[[-35  37  38 -38  38  19  38  38 -22]
 [ 35 -38 -38  38 -38  -9 -38 -38  24]
 [-35  37  38 -38  38  14  38  38 -19]
 [ 35 -37 -38  38 -38 -13 -38 -38  21]
 [-28 -38 -28  38 -38  38  34 -38  17]
 [-28 -38 -29  38 -38  38  35 -37   9]
 [-27 -37 -29  38 -37  38  35 -38  -4]
 [-28 -38 -29  38 -38  38  35 -37  28]
 [ 26 -38 -35  37 -38  34 -38 -38 -29]
 [-25  38  35 -37  38 -34  38  38  28]
 [-27  37  35 -36  38 -32  38  38  29]
 [-35  -7  30 -35  37  35  38  38  35]] result: -22

[[-14 -12   4 -18  -4  15 -21  -7  27  16 -16  12]
 [ 23   7   3  11  -1   4  33   7  -1 -18  16  11]
 [ 31   6  -9 -18  25  -3  16  19  15  14  -9   2]
 [ -7 -11  -2 -22   4   9 -20   1  25  22 -21   7]
 [  3   2   1 -12  15 -19 -10  11  -8  17  -6 -31]
 [ -5   0   0 -13  11 -18 -20   4  -9  17  -8 -32]
 [-12   3  -2  19 -22  -7  -9 -23 -29 -25  19 -10]
 [  9   2  -1 -22  23 -12 -11  10   5  23 -11 -23]
 [ -4  -8   0   5 -20  22   2 -14  15 -14   0  31]
 [-23 -15   1  -5 -20  14 -25 -16  16   3 -14  15]
 [ 25   2  -4 -17  16  12  16  11  26  10  -7  18]
 [ 12   7  -2  21 -11  -7  19  -6 -21 -28  17  -1]] result: 12

[[ -3   4 -15 -12  17  24 -14  19 -23   8 -15  -2   5  12]
 [  6  32   1   5   2   1  -8 -22 -15 -11   6 -12  -5  -1]
 [ -9  10  -3 -16  12  22 -16   8 -13   2  -6  -5   3  12]
 [ 20   6  22  11 -11 -21  16  -8  10   3  12 -13   6  15]
 [  9  11  -8   3   5  14  -5 -21  -9 -12   2 -18  -3  -4]
 [-10   9 -13 -20  17  29 -23  18 -19   6 -15  -7   5  12]] result: 12

[[ 13  -5  -7  14 -10  17 -13  -4 -10  19   5 -16]
 [  7 -23  -6   6  -7  -3  11  -4   7   1   9   6]
 [  1  -4  25 -25  11  15  -6 -13 -27  19  21 -28]
 [-11  -5  -6   6  -4  -2 -10  -6  -1 -14   7 -10]
 [  1  23 -11  11  13   2  -1   7   7  19  -7  -1]
 [ 10  -6  12   7 -29  -2  -2 -31  -9  15 -27  17]
 [ -8  21   9  -3  -8  17  22  -7   2  -9 -10   1]
 [  3   6   6   2   8  -9  -8   2  -9  -2  -3  -8]
 [ -8  12   8   5  -8  28  25  23   3 -16  18  -7]
 [  9  -9  -2  17   7  21  20   0   2  -1  -2   3]] result: -16

[[-21   3  17  -2  25   5]
 [-15   3  13  -3  26  14]
 [-28  -1  -9  31  -2   7]
 [-18   1  23  -2  28  17]
 [-15   6  27 -10  28  19]] result: 5

[[ -3   5   2 -11   3 -25   7  12   8   1 -10 -28  21  -3   2]
 [-17   9  -5  -9  -3   0  -3  15  -2  -4  -8   4  -6   6  28]
 [ 13   3   0 -11   9 -12   6  14   6   1 -15 -14 -11  18 -15]
 [  3  -7  12  -1  -3 -13  14 -10  13  11  -2 -14  -7  -6  20]
 [ 11  -7 -11   4   1 -13 -27  -2 -25 -15   8 -15   2   8  17]
 [-13  -7   4  12 -12   4  12  -3  12   8  12   5   8  20 -25]
 [ -6  -2   0  10  -1 -17  -7   7  -7  -3  11 -21  13   6  -4]
 [  3  14  -1  22  13 -10  -8  20  -8   1  27 -10 -18 -13 -13]
 [ 17   2  -7  -8  10   7 -13 -10 -13  -9  -9   6  19 -29  -8]
 [ -3   6  -9 -22   3  17  -9  17  -6 -11 -19  17   5  16 -10]] result: 2

[[  7  -8  -4  -9   4   1   9   9 -10]
 [-11  19   3   0  -1  -1  10   2 -13]
 [ -3   2  13  -3  -8   4  -3 -10  -3]
 [  0 -12   8  -3  -5  -1   8  -7   3]
 [ 20  35   5  13  -6   4   3  21  10]
 [-14   1  11  -7 -24  -1 -19 -13 -23]
 [ 14  -4   5  -4   8   1 -25  -6  14]] result: -10

[[  0 -11  -8 -15  -2  32 -13  -8   8   0  -6   1 -12 -25]
 [  0   0   0  -3   0   4  -2  -4   3   0  -1   1   0  -2]
 [  0   6   0   1   0   9   4 -13   0  -6  -1   0   0   4]
 [  1  11   0  11   5  -6  10  -4  -9  -7   3   1   2  10]
 [  0  -6   2   1   0 -14  -2  12   2  10  -1   1   4   0]
 [  1  -5  -1   0   0 -22   1  13  -6   2  -1   1   0  -3]
 [ -4   0   4   0  -2  -4  -2   6   5   4  -1   1   4   6]
 [  0 -18  -2  -7   0  -5  -7  10   3   8  -1   1  -4 -13]
 [ -3   3   6   1  -7   7  -2  -7   5   1  -1   1   1   3]
 [-10   0   9  -1  -8  15  -6  -4  14   4  -1   1   7   2]
 [  4   2  -3   0   0   3   1  -7  -7  -5  -1   1  -5  -1]
 [  0 -10   0  -4   0  -2  -4   9   3   6  -3   1  -3  -8]] result: -25

[[ 0  0  0  0  0  3 12 21 14  2  0  0  0]
 [ 0  0  0  0  0  0  0  0  2 15 30 17  2]
 [23  5  0  0  0  0  0  0  0  0  1 10 29]
 [ 0  0  0  0  0  0  1  9 29 19  5  0  0]
 [ 0  0  0  3 20  9 11  1  0  0  0  0  0]
 [ 0  1  3  9 20  4  0  0  0  0  1  1  0]
 [23  5  0  0  0  0  0  0  0  0  0  9 29]
 [ 0  0  0  0  0  0  0  0  2 18 30 13  2]
 [ 4  0  0  1  0  0  0  0  0  1 12 20 19]
 [ 0  0  0  1  0  0  2 19 29 13  2  1  0]] result: 0
---
[[  1  -1   1   1   2  -2   1]
 [-36  -2   5   4   0  -8   0]
 [  0  -1   2   0   0  -2  -1]] Answer: 1

[[-18   0 -29 -12  13  10]
 [  0  -6 -11  29  12   8]
 [-16 -15  -6   2  26 -23]] Answer: -18

[[-19 -16   1  34   8  16]
 [  9  15  16  31  -8 -27]
 [  4  14  17 -23  26   4]] Answer: -19

[[-10   5  23 -23   1  -6  -1]
 [ 25 -13 -20  23 -14 -22  -1]
 [  7  13 -17   7  -1 -22 -27]] Answer: -10

[[-12   1   4  -5  30   3  -3]
 [ -4 -10 -20  37  18  21  14]
 [-12  -1  13 -19   1  -6 -12]] Answer: -12

[[ 17  31   7 -13 -19 -22  17]
 [ 20  28   6 -14 -17 -18  13]
 [ 25  22  -1 -13  -6  -4  -6]] Answer: 17
---
[-25 15 -31 2 -27 -20 17] -> 17
[1 16 20 -37] -> -37
[-14 -16 -30 -9 7 25 19] -> 19
[-13 -1 -11 -16 1 -35] -> -35
[-34 -2 1 3 -30 -15 33] -> 33
[15 -34 -28 13 -14 25 6] -> 6
[-1 2 -30 10] -> 10
---
[-8 11 22 -37 15 -10 -11] | -11, -8

[-29 -15 -3 -26 -24 -38] | -38, -29

[3 -17 -17 -22 -21 21]
[-30 -10 -5 -10 24 14] | 21, -30

[30 -1 -8 3 1 -27 -7] | -7, 30

[29 8 -4 9 5] | 5, 29

[-14 -19 -11 13 -8 34 24] | 24, -14

[34 -10 -18 9 -2 3 17]
[-30 19 12 27 1 -9 26] | 17, -30

[34 14 2 -1 -5 -1 23] | 23, 34

[-12 -2 2 20 -32 -5 34] | 34, -12
